In the rows, 128 means zero.
Each row of Y is roughly a mix of the hidden directions of one of several groups; one row fits no group.
Y (106 x 10):
[[108 100 145 162 149 134 133 154 163 117]
 [137 140 132 168 179 115 122 110 142 128]
 [ 88 113 119 102 163 145 125 132 104 150]
 [110 109 118  82 151 143 128 115 101 105]
 [ 92 113 134 123  96 105 125 133 145 169]
 [116  84 136 139 126 116 155 147  95 104]
 [102 106 123  85 146 106 133 153 150 139]
 [163 153 146 156  96 136 139 122 122  98]
 [139 102 146 126 144 132 128  82 115 167]
 [ 94 113 131 103 115 100 131 158 148 158]
 [136  98  94  98 142 149 134 141 131 163]
 [111 141 128 153 168  88 115 107 142 133]
 [118 114 105 134  96  99 134 132 172 149]
 [142 111 148 169 145 118 121 135 102 165]
 [109 135  81  95 110 119 117 122 158 122]
 [136 148 164 171 106 147 137 146 138 113]
 [156 165 167 152 119 140 110 134 112 134]
 [163  93  96 138 142 143 148 125 146 148]
 [119 127 124 157 166 108 108 127 136 171]
 [138 170 117 162 131 158 124 122 146 155]
 [121 142 140 103 162 146 131 162  91 119]
 [ 90 104  96 123  97 134 153 108 127 139]
 [168 127 108 103 101 138 117 139  96 148]
 [122 146 121 141 139  86  88 110 116 153]
 [119 128 145  87 107 100 120 151 162 140]
 [159 155 174 112 131 124 111 144 123 107]
 [117  82 116 106 139  91 129 119 152 120]
 [ 89 110 144 126 162  98 119 101 114 125]
 [160 152 158 177 124 123 137 126 128 120]
 [ 91 112  88 105 150 139 126 135 115 152]
 [111 126  96 118 138  94  91 135 113 157]
 [161  89 124 120 119 151 164 136 106 131]
 [126 129 123  94 119  91 120  85 104 124]
 [126 101 117 139 106 140 156 111 157  88]
 [131 156 140 167 176 136 134 143 133 119]
 [136 160 134 130 177 124 127 143 115 163]
 [ 84  96 133 134 106 108  98 130 110 133]
 [106 135 146 149 124 143 154 130 169  92]
 [ 96 138 115 108  85 130 145 109 105 107]
 [148 105 156 100 125 119  99 163 138 146]
 [101 108 112 165 118 114 114  85 134 121]
 [103 122  97 124 149  91  97 135 122 153]
 [136 167 151 146 103 113 100 141 102 113]
 [158 172 112 142 130 162 133 140 114 145]
 [141 158  92 148 126 172 137 109 134 130]
 [ 92 123 122 106  93 115 138 163 108 143]
 [141 125 130 164  88  91 135 149 142 132]
 [ 87 110 156 110 127 128 111 110 107 159]
 [155 164  99 145 148 151 148 116 119 147]
 [164 155 166 128 144 142 104 117 116 108]
 [137 122 132 174 101 109 165 144 141 120]
 [134 137  99 170 162 155 129 127 110 141]
 [107 133 121  87  89 126 111 127 109 101]
 [ 91 138 126  97  86 124 141 113 111 113]
 [119 140 145 111  89 175 116 127 146 139]
 [132 188 130 134 144 128 126 100 136 148]
 [139 131  99 184 122 127 151 136 145 139]
 [124 121  89 140 122 119 146 133 179 147]
 [125 154 124  96 118 117  82 125  99 141]
 [130  90 107 145 143 139 139 162  91 123]
 [118 155 129 109 131 134  94 162 104 160]
 [161 142 155 149 121 122 107  99 164 132]
 [125 109 121 143 154  90 110  95  99 114]
 [129 134 146 140 172 150 136 143  86 118]
 [134  97  93 109 133 140 124 152 121 170]
 [166 111 136 148 136 144 167 157 114 117]
 [152 167 149 162 152 133 103 135 132 115]
 [123 146 101 161 109 127 144 167 133 156]
 [130 125 122 149 162  75 125 110 110 126]
 [116 167 151 148 162 124 109 151 108 137]
 [131  99 125 139 116 160 170 155 148 116]
 [145 148 156 100 147 119 106 164 110 148]
 [124  99 160 166 151 129 160 112 132 126]
 [124 157 120 118 117 120 124 118  70 106]
 [120 114 132 137 171 141 170 145 112 106]
 [170 142 141 164 157 132 148 118 144 139]
 [127 172 143 140 163 141 157 136 149 119]
 [120 151 124  88  90 136 138 133  93 117]
 [131 154 186 102 121 139 133 137 132 120]
 [137  96 144 111 177 107 126 126 130 101]
 [152 135 128 133 137 111 134  66 141 138]
 [ 99 129 145 171 111 121 123 167 131 113]
 [117 128 145 125 124 183 141 155 156 129]
 [149 157 137 110  84 164 126 125 137 116]
 [150 125 145  99 118  94  87 111 110 125]
 [146 164  98 128 131 152 166 105 131 136]
 [149 107 106  96 135 125 132 140 105 173]
 [170 146 116 152 137 146 115 109 108  96]
 [164 122 133 159 166 141 136 144 155 116]
 [ 98 172 117 121 102 133 137 160 141 117]
 [123 139  96  95 100 126 136 139 172 134]
 [ 87 112 101 154 132 114 125 100 106 146]
 [125 140 113 125 131 135 174 166 162 124]
 [105 143  98 136  91 136 131  95  99 122]
 [113 112 149 111 112 102 163 153 161 123]
 [142 155 144 153 127 167 153 120 102 106]
 [147 165 146 128 105 145 137 147 128  85]
 [146 182 139 128 163 117 119 119 109 132]
 [109 117 106  91  88 138 152 131 105 133]
 [117 114 157 117 127  94 125 171  98 124]
 [136 156 163 168 128 136 143 134 145 100]
 [137 167 138 137 137 149 157 122 169 112]
 [129  99 114 155 103 124 117 102 119  84]
 [121 143 135 110  81 106 111 148 149 154]
 [ 89  91 106 125 148  96 128 112 132 136]
 [ 95 138  99  92 124 103  94 122 125 127]]
Here is one row of each group, with its name. Which group are the others in?
[162 145 157 137  95 104 116 129 158 119] => (7)
[ 94  86 130 157 158 110 126 140 122 125] => (4)
[121 127 132 133 108 144 162 151 147  79] => (77)

[110 128 122  86  86 156 109 137 122 128] => (77)
[157 144 176 128 145 116 104 144 111 114] => (7)
[135 122 159 167 164 145 149 150 134 134] => (77)
[114 133 144  94 145 121 126 145 175 154] => (7)
[133 131 161 105 109 109 132 162 101 100] => (7)
[148 104 106  98  87 150 138 109 127 144] => (77)
[146 171 172 139 114 151 122 131 115 128] => (7)
[183 156 120 122 147 124 118 113 106 128] => (4)
[127 126 148 172  83 136 142 126 147 117] => (77)
[125  95  89 112 158 133 140 141 142 157] => (77)
[134 106 148 100 140  94 103 143  94 118] => (4)
